In the data rows, the value 500 means zero.
Here is a table of points, one per row:
{454, 415, 471, 611, 689, 294, 460, 360, 611, 373, 488, 556, 625, 579,
 480, 550, 604, 515, 598, 545, 641, 514, 579, 487, 606, 398, 479, 518,
 484, 441, 522, 400}
{330, 481, 498, 475, 523, 539, 438, 413, 466, 495, 496, 366, 747, 510,
 506, 465, 573, 603, 538, 605, 572, 533, 388, 528, 632, 491, 497, 379,
 406, 519, 407, 498}
{461, 440, 326, 481, 415, 445, 558, 442, 603, 580, 402, 334, 568, 430,
 539, 430, 549, 588, 372, 343, 444, 586, 565, 491, 637, 328, 605, 441,
 515, 439, 425, 520}
{385, 651, 730, 452, 439, 377, 455, 442, 622, 559, 507, 469, 476, 543,
 371, 451, 491, 480, 344, 590, 464, 612, 506, 434, 598, 368, 535, 376,
 526, 402, 465, 549}
{637, 541, 441, 525, 568, 498, 598, 518, 432, 477, 664, 417, 689, 492,
 511, 438, 631, 506, 381, 546, 555, 627, 586, 525, 606, 424, 563, 470,
 531, 494, 582, 621}
{395, 370, 481, 535, 435, 475, 408, 534, 570, 575, 476, 640, 480, 515,
 347, 426, 529, 479, 366, 519, 579, 449, 609, 483, 367, 328, 516, 422,
 413, 321, 524, 627}
{542, 492, 723, 569, 476, 441, 492, 579, 683, 637, 475, 568, 517, 431,
 586, 555, 564, 587, 404, 443, 500, 417, 463, 528, 561, 403, 571, 284,
 338, 482, 559, 611}
{450, 367, 573, 496, 497, 417, 479, 633, 460, 557, 439, 467, 393, 398,
 571, 581, 604, 621, 588, 448, 340, 657, 410, 476, 482, 401, 440, 514,
 424, 470, 510, 465}
{454, 546, 583, 553, 428, 503, 521, 440, 476, 638, 524, 338, 550, 505,
 468, 455, 458, 500, 527, 466, 417, 508, 506, 300, 520, 597, 285, 564,
 554, 571, 529, 496}
{537, 415, 589, 564, 442, 674, 595, 454, 545, 486, 556, 580, 447, 414,
 350, 596, 550, 573, 488, 413, 434, 637, 530, 426, 570, 609, 576, 516,
 497, 525, 583, 407}
{398, 570, 543, 487, 516, 586, 772, 551, 434, 565, 472, 603, 503, 557,
 517, 480, 373, 649, 337, 500, 296, 417, 650, 617, 497, 419, 433, 470,
 514, 592, 411, 499}
{394, 523, 610, 521, 489, 536, 628, 593, 473, 379, 538, 462, 483, 533,
 559, 413, 520, 341, 525, 468, 482, 521, 554, 573, 284, 543, 454, 567,
 535, 567, 564, 441}
{472, 551, 528, 405, 479, 674, 527, 564, 587, 590, 441, 495, 467, 686,
 534, 409, 577, 548, 579, 540, 450, 524, 317, 670, 489, 509, 547, 635,
 463, 406, 523, 423}
{458, 626, 516, 452, 395, 464, 425, 486, 359, 472, 527, 550, 521, 502,
 434, 490, 563, 624, 450, 398, 682, 461, 419, 638, 550, 445, 441, 695,
 665, 611, 453, 337}
{518, 371, 685, 365, 418, 465, 540, 557, 586, 518, 367, 569, 481, 490,
 745, 417, 644, 424, 389, 421, 575, 478, 415, 667, 603, 615, 350, 614,
 632, 371, 504, 362}
{339, 595, 309, 356, 412, 546, 390, 416, 470, 449, 515, 543, 459, 489,
 707, 576, 564, 354, 520, 260, 604, 286, 475, 568, 772, 508, 369, 770,
 539, 657, 643, 433}
{428, 640, 462, 576, 439, 610, 407, 512, 554, 501, 256, 489, 453, 501,
 511, 515, 561, 423, 557, 319, 704, 394, 440, 735, 397, 612, 320, 437,
 525, 566, 524, 295}
{553, 541, 496, 501, 561, 592, 495, 481, 379, 540, 459, 534, 277, 461,
 483, 360, 569, 474, 412, 409, 456, 380, 280, 562, 506, 547, 496, 614,
 645, 445, 410, 440}
{426, 392, 437, 425, 607, 414, 585, 331, 478, 485, 551, 502, 669, 455,
 411, 460, 531, 460, 552, 560, 575, 567, 432, 478, 514, 518, 431, 242,
 526, 382, 445, 608}
{489, 536, 509, 527, 625, 360, 577, 469, 720, 608, 617, 635, 647, 417,
 516, 382, 489, 467, 559, 519, 545, 559, 528, 532, 582, 436, 611, 551,
 473, 664, 428, 535}
{477, 394, 431, 578, 615, 352, 566, 301, 477, 535, 529, 470, 552, 581,
 490, 418, 381, 509, 605, 499, 485, 488, 523, 580, 446, 417, 597, 519,
 325, 542, 534, 437}
{536, 345, 442, 367, 471, 505, 574, 558, 513, 594, 468, 429, 752, 421,
 419, 472, 552, 544, 608, 410, 552, 556, 544, 531, 508, 352, 405, 490,
 474, 528, 595, 530}
{570, 369, 408, 626, 546, 575, 514, 290, 432, 465, 434, 441, 541, 456,
 553, 458, 509, 300, 507, 600, 543, 532, 468, 543, 571, 457, 321, 531,
 487, 567, 438, 529}
{398, 520, 424, 448, 533, 628, 576, 415, 582, 463, 487, 366, 389, 521,
 509, 465, 498, 431, 566, 621, 514, 648, 508, 599, 648, 397, 474, 470,
 573, 489, 569, 332}
{446, 368, 557, 452, 335, 587, 406, 449, 560, 419, 469, 403, 500, 521,
 589, 342, 620, 498, 466, 674, 422, 410, 559, 632, 704, 479, 456, 514,
 460, 638, 567, 401}
{460, 504, 657, 601, 582, 618, 545, 686, 369, 502, 466, 353, 530, 566,
 517, 415, 669, 568, 659, 456, 480, 493, 567, 574, 719, 415, 476, 539,
 441, 459, 471, 496}
{488, 578, 522, 523, 607, 533, 538, 548, 505, 475, 426, 420, 362, 620,
 562, 471, 607, 521, 376, 392, 471, 600, 345, 587, 517, 420, 533, 444,
 446, 485, 617, 735}
{443, 552, 552, 520, 721, 519, 490, 557, 564, 454, 434, 416, 465, 597,
 526, 420, 619, 640, 420, 567, 515, 466, 479, 451, 469, 527, 352, 614,
 510, 640, 552, 519}
{600, 460, 559, 518, 460, 539, 468, 392, 297, 597, 454, 443, 442, 577,
 463, 434, 547, 495, 514, 517, 642, 454, 612, 613, 580, 658, 485, 624,
 493, 561, 606, 438}
{584, 588, 530, 407, 479, 527, 524, 449, 427, 596, 392, 468, 468, 658,
 496, 493, 561, 493, 481, 510, 635, 373, 514, 324, 407, 501, 404, 508,
 512, 499, 618, 405}
{590, 621, 565, 461, 314, 479, 701, 443, 510, 426, 512, 553, 348, 534,
 599, 546, 495, 625, 561, 537, 480, 396, 388, 426, 448, 510, 454, 438,
 515, 510, 495, 528}
{463, 513, 480, 651, 468, 562, 612, 744, 550, 572, 363, 623, 566, 505,
 445, 583, 498, 560, 460, 528, 366, 380, 511, 302, 530, 530, 614, 555,
 463, 407, 402, 543}
{611, 714, 519, 497, 391, 579, 408, 658, 490, 354, 492, 780, 570, 443,
 426, 400, 613, 565, 416, 599, 263, 556, 487, 372, 424, 457, 601, 365,
 335, 412, 487, 625}
{575, 533, 535, 564, 517, 423, 433, 637, 440, 403, 500, 536, 531, 554,
 475, 486, 542, 392, 468, 423, 287, 424, 340, 303, 260, 517, 728, 366,
 459, 508, 598, 390}
{646, 454, 571, 490, 557, 677, 415, 604, 364, 358, 471, 548, 455, 460,
 547, 529, 247, 309, 701, 461, 460, 359, 574, 286, 403, 487, 547, 563,
 676, 523, 575, 557}
{595, 571, 508, 529, 539, 495, 187, 516, 420, 366, 349, 594, 589, 597,
 495, 529, 170, 594, 641, 434, 324, 499, 586, 480, 406, 642, 726, 292,
 750, 520, 423, 597}
{483, 407, 384, 440, 511, 394, 453, 380, 590, 439, 574, 551, 396, 447,
 522, 470, 606, 581, 593, 645, 650, 552, 696, 385, 429, 399, 498, 495,
 359, 423, 376, 563}
{428, 285, 424, 571, 448, 451, 545, 422, 468, 423, 583, 516, 481, 523,
 564, 537, 443, 593, 489, 557, 735, 726, 482, 420, 443, 511, 546, 410,
 540, 653, 455, 507}
{513, 338, 442, 456, 463, 294, 536, 442, 461, 330, 531, 379, 498, 448,
 271, 453, 215, 451, 568, 552, 573, 493, 417, 597, 602, 611, 436, 638,
 381, 549, 524, 567}
{590, 517, 286, 395, 634, 354, 435, 514, 535, 602, 533, 400, 355, 295,
 415, 472, 334, 475, 512, 577, 594, 542, 585, 487, 468, 495, 468, 439,
 486, 638, 390, 389}
{444, 457, 463, 442, 552, 501, 507, 588, 501, 468, 730, 438, 445, 405,
 470, 575, 296, 490, 476, 469, 743, 523, 584, 384, 506, 595, 507, 430,
 419, 432, 426, 600}
{567, 517, 439, 370, 485, 430, 514, 493, 433, 480, 591, 489, 480, 603,
 442, 635, 280, 292, 506, 391, 616, 682, 557, 419, 519, 551, 535, 534,
 388, 612, 255, 398}
Along one direction, these points spread out more than along any other. Take the direction at right angles to it along which they spread out most. Go by this last direction. For each point below, how far along it does it lie, from 0 to 99? 50 is the average, and the first point above lies past it. One standard deviation of the points above along it is 16.
{648, 607, 427, 647, 384, 516, 571, 422, 532, 467, 471, 316, 553, 427,
 527, 589, 218, 387, 497, 617, 658, 567, 508, 505, 402, 474, 542, 664,
 475, 371, 427, 455} 64
{525, 500, 438, 658, 503, 456, 316, 451, 469, 590, 701, 456, 521, 541,
 598, 504, 427, 527, 513, 469, 489, 680, 516, 516, 424, 540, 356, 606,
 503, 478, 531, 474} 59
{552, 567, 575, 300, 624, 433, 501, 436, 410, 507, 416, 573, 491, 362,
 536, 669, 469, 478, 486, 586, 509, 639, 569, 504, 397, 580, 525, 580,
 433, 459, 626, 580} 52
{437, 535, 700, 398, 451, 595, 437, 364, 491, 632, 561, 469, 546, 402,
 467, 604, 524, 552, 515, 515, 474, 410, 419, 488, 380, 456, 595, 519,
 526, 614, 476, 574} 43
{590, 560, 566, 586, 536, 466, 495, 560, 503, 560, 621, 527, 416, 548,
 465, 718, 650, 423, 502, 483, 311, 356, 606, 592, 511, 488, 470, 352,
 465, 406, 324, 590} 38
{536, 521, 424, 496, 396, 529, 454, 634, 469, 634, 599, 672, 439, 535,
 511, 522, 346, 445, 614, 639, 507, 483, 449, 559, 467, 506, 446, 482,
 651, 415, 622, 557} 43
{539, 411, 450, 525, 422, 434, 426, 654, 547, 452, 501, 481, 555, 498,
 462, 778, 530, 453, 315, 685, 392, 340, 465, 503, 379, 561, 622, 466,
 617, 555, 468, 518} 40
{404, 637, 331, 635, 451, 435, 584, 543, 424, 596, 453, 630, 366, 427,
 511, 454, 651, 473, 537, 450, 271, 521, 537, 428, 512, 693, 665, 466,
 511, 421, 508, 634} 33
{535, 463, 411, 493, 607, 620, 444, 559, 434, 404, 566, 594, 454, 433,
 608, 537, 370, 578, 377, 463, 416, 334, 436, 409, 441, 623, 501, 517,
 531, 344, 585, 367} 35
{609, 530, 468, 478, 545, 587, 472, 513, 720, 351, 550, 547, 489, 588,
 371, 573, 569, 540, 566, 361, 304, 391, 513, 481, 306, 656, 594, 490,
 593, 418, 446, 599} 32
